(in the rows, 128 means zero)
Which row each row swaps with, under one turn or mirror
The rows were stretched afterwards, more along some directions than others.
k_937: [141 112 125 130 129 136 123 120 149 100 133 132 161 126 140 118 106 123
 122 126 136 146 124]
k_193: [127 134 141 118 126 131 101 111 136 108 117 143 140 119 123 104 129  93
 132 157  95 154 156]
k_503: [156 152 136 103 132 135 102 149 160 118  92 113 137 109 115 130 143  95
 125 126 113 144 143]
k_139: [155 144 102 114 132 120 120 122 146 100 116 135 137 144 111 105 130 130
 154 145 125 168 157]
k_423: [132 117 139 129 121 140 100 101 136 100 124 149 160 118 147 103 128 105
 136 142  95 145 115]
k_869: [139 127 100 106 116 123 103 136 115 114 126 140 114 139 105 113 127 104
 138 145  95 153 160]
k_807: [134 116 156  89 107 110 136 146 141 129 114 102 138 112 132 116 167 112
 109 154 119 144 120]
k_789: [137 124 136 129 130 139 123 131 129 130 127 132 132 134 125 111 119 124
 125 124 147 149 133]
k_940: [149 133 112 132 128 112 132 126 155 108 116 132 137 145 122 129 126 141
 135 149 160 139 135]
k_85: [141 134 136 105 128 137 124 144 156 119 126 104 141 118 129 140 145 104
 123 140 120 119 132]
k_655: [155 150 113  96 139 105 107 127 135  96 104 121 143 125 120 116 134 103
 132 163 100 140 148]
k_21: [154 143 144  78 127  94 138 140 123 110 109 111 130 127 118 128 172 114
 144 158  84 148 139]
k_311: [143 144 118 125 123 147 109 133 189 103 117 119 141 113 122 136 130 104
 126 145 148 150 133]
k_819: [178 166 110 103 131 146 120 137 161 120 132 113 135 113 126  99 135 105
 131 155 121 170 156]
k_928: [156 139 153  98 116 124 131 119 142 114 114 122 139 106 136 102 157 114
 136 139  95 145 115]
k_738: [145 142 120  97 120 121 127 135 116 117 142 127 106 139 100 127 159 105
 141 173 104 155 147]
k_484: [145 127 150 104 123 121 148 134 136 124 123 130 135 142 115 150 153 133
 142 111 121 122 118]
k_960: [151 155 159  87 124 135 126 129 125 125 120 128 134 127 104 128 166 103
 135 159  95 162 131]
k_292: [146 132 140 120 134 112 154 129 163 106 130 103 137 119 148 128 146 131
 134 149 157 142 119]
k_48: [138 111 120 120 124 136 105 121 139  98 121 140 155 124 131 109 106 112
 125 126 117 151 134]
k_390: [178 133 112 118 128 114 152 143 178 108 146 105 146 112 151 119 144 123
 119 142 156 159 117]
k_200: [150 134 132 123 134 111 154 138 170 107 132 102 134 123 146 132 141 132
 134 146 161 136 126]
k_105: [159 129 144 100 121 129 141 138 145 120 133 113 131 114 133 102 163 107
 106 149 119 153 144]
k_351: [159 128 124 113 138  96 146 132 148  97 143 122 122 135 124 120 150 118
 134 130 121 145 133]
k_705: [152 131 131 126 113 142 121 125 170 119 118 124 140 110 129 116 138 114
 127 133 134 145 125]
k_951: [148 129 144 131 132 119 140 114 133 126 113 125 150 113 148 107 157 127
 120 126 123 146 119]
k_403: [165 134  92 117 131 121 136 130 138 117 134 131 134 129 118 119 134 124
 128 119 141 157 156]
k_250: [162 126 118 107 116 133 126 158 132 136 121 131 138 140 107 137 127 119
 120 126 116 152 161]
k_233: [146 131 123 127 128 134 121 137 138 130 106 144 141 136 123 136 127 118
 136 111 133 146 157]
k_248: [144 119 125 127 129 142 116 115 157  98 130 133 160 122 142 116 105 120
 121 127 131 156 128]
k_653: [144 167 116 103 140 136  97 137 144 102 129 122 119 123  93 136 139  97
 141 148 114 164 134]
k_750: [128 151 113 115 142 130 104 134 167  83 122 116 130 126 115 145 130  95
 137 164 137 151 140]
k_184: [147 149 137  91 121 123 130 130 117 118 138 129 118 136 104 127 164 105
 141 169  98 160 137]
k_778: [149 129 154  99 128  96 156 159 154 128 119 104 126 125 128 147 155 126
 122 116 152 140 108]
k_538: [151 137 169  71 112 121 114 137 142 114  91 119 149 104 119 118 162 105
 127 144  99 151 135]
k_410: [157 141 157  82 119 105 137 120 122 111 104 116 134 115 128 104 176 115
 141 153  79 148 129]
k_29: [147 125 108 125 126 133 102 135 142 110 127 122 142 128 119 110 141 116
 118 154 127 155 141]
k_648: [145 137 113 109 124 139 130 110 129 131 128 131 116 134 114 110 133 125
 158 126 119 162 160]
k_432: [166 139 132 115 129 108 135 154 184 122 131 103 132 116 124 143 137 118
 135 133 160 137 133]
k_380: [164 130 121 110 119 134 122 147 136 139 122 132 142 140 108 130 126 120
 122 128 109 161 164]
k_372: [155 140 151  77 125  96 143 132 121 109 112 115 137 125 124 118 171 118
 144 153  80 145 134]
k_483: [145 125 136 116 125 137 137 126 117 142 143 120 138 133 114 112 147 122
 123 149 123 169 141]
k_247: [159 161 155  91 129 139 107 140 151 123 100 119 146 111 108 130 156  94
 127 138  97 154 132]
k_534: [145 152 131  99 131 150  89 139 134 127 118 113 112 130 107 121 143 101
 147 152  92 160 145]
k_447: [144 148 140  89 120 119 128 135 112 122 135 125 112 137  99 132 169 105
 144 169  96 153 136]
k_938: [120 144 125 110 145 119 113 128 138  89 122 115 124 131 116 136 140 103
 141 162 138 145 137]
k_772: [124 141 131 109 149 117 115 125 125  90 122 120 125 134 115 128 140 106
 140 158 129 148 135]
k_885: [154 142 119 127 137 109 139 143 176 107 124  95 123 119 139 133 141 122
 137 145 158 136 135]
k_240: [133 140 102 102 133 133 103 141 138  91 125 125 118 133 108 144 131 102
 132 148 118 169 145]
k_777: [163 126 121 119 116 143 125 160 140 148 124 131 134 136 111 132 120 120
 116 117 137 153 156]
k_989: [123 147 125 111 146 122 112 129 141  89 123 118 129 133 115 133 138 103
 139 163 135 152 140]
k_354: [160 123 129  95 124 101 145 141 133 117 100 118 158 130 125 108 163 130
 122 141 125 164 151]
k_731: [132 126 104 136 128 113 111 123 154  93 109 126 136 119 142 122 143 116
 127 144 122 143 132]
k_727: [150 143 120 121 134 120 125 154 170 119 104 104 127 121 125 132 137 117
 133 132 149 137 150]
k_593: [136 150 156 116 133 137 101 126 149 101 117 147 126 124 121 133 127 100
 137 137 110 154 124]
k_389: [132 152 114 112 121 156 100 137 146 123 121 118 125 119  97 121 143 103
 122 165 136 168 159]

Swapped with k_29: k_403
Swapped with k_193: k_593
Swapped with k_248: k_380
Swapped with k_648: k_534
Swapped with k_432: k_538
Swapped with k_750: k_960

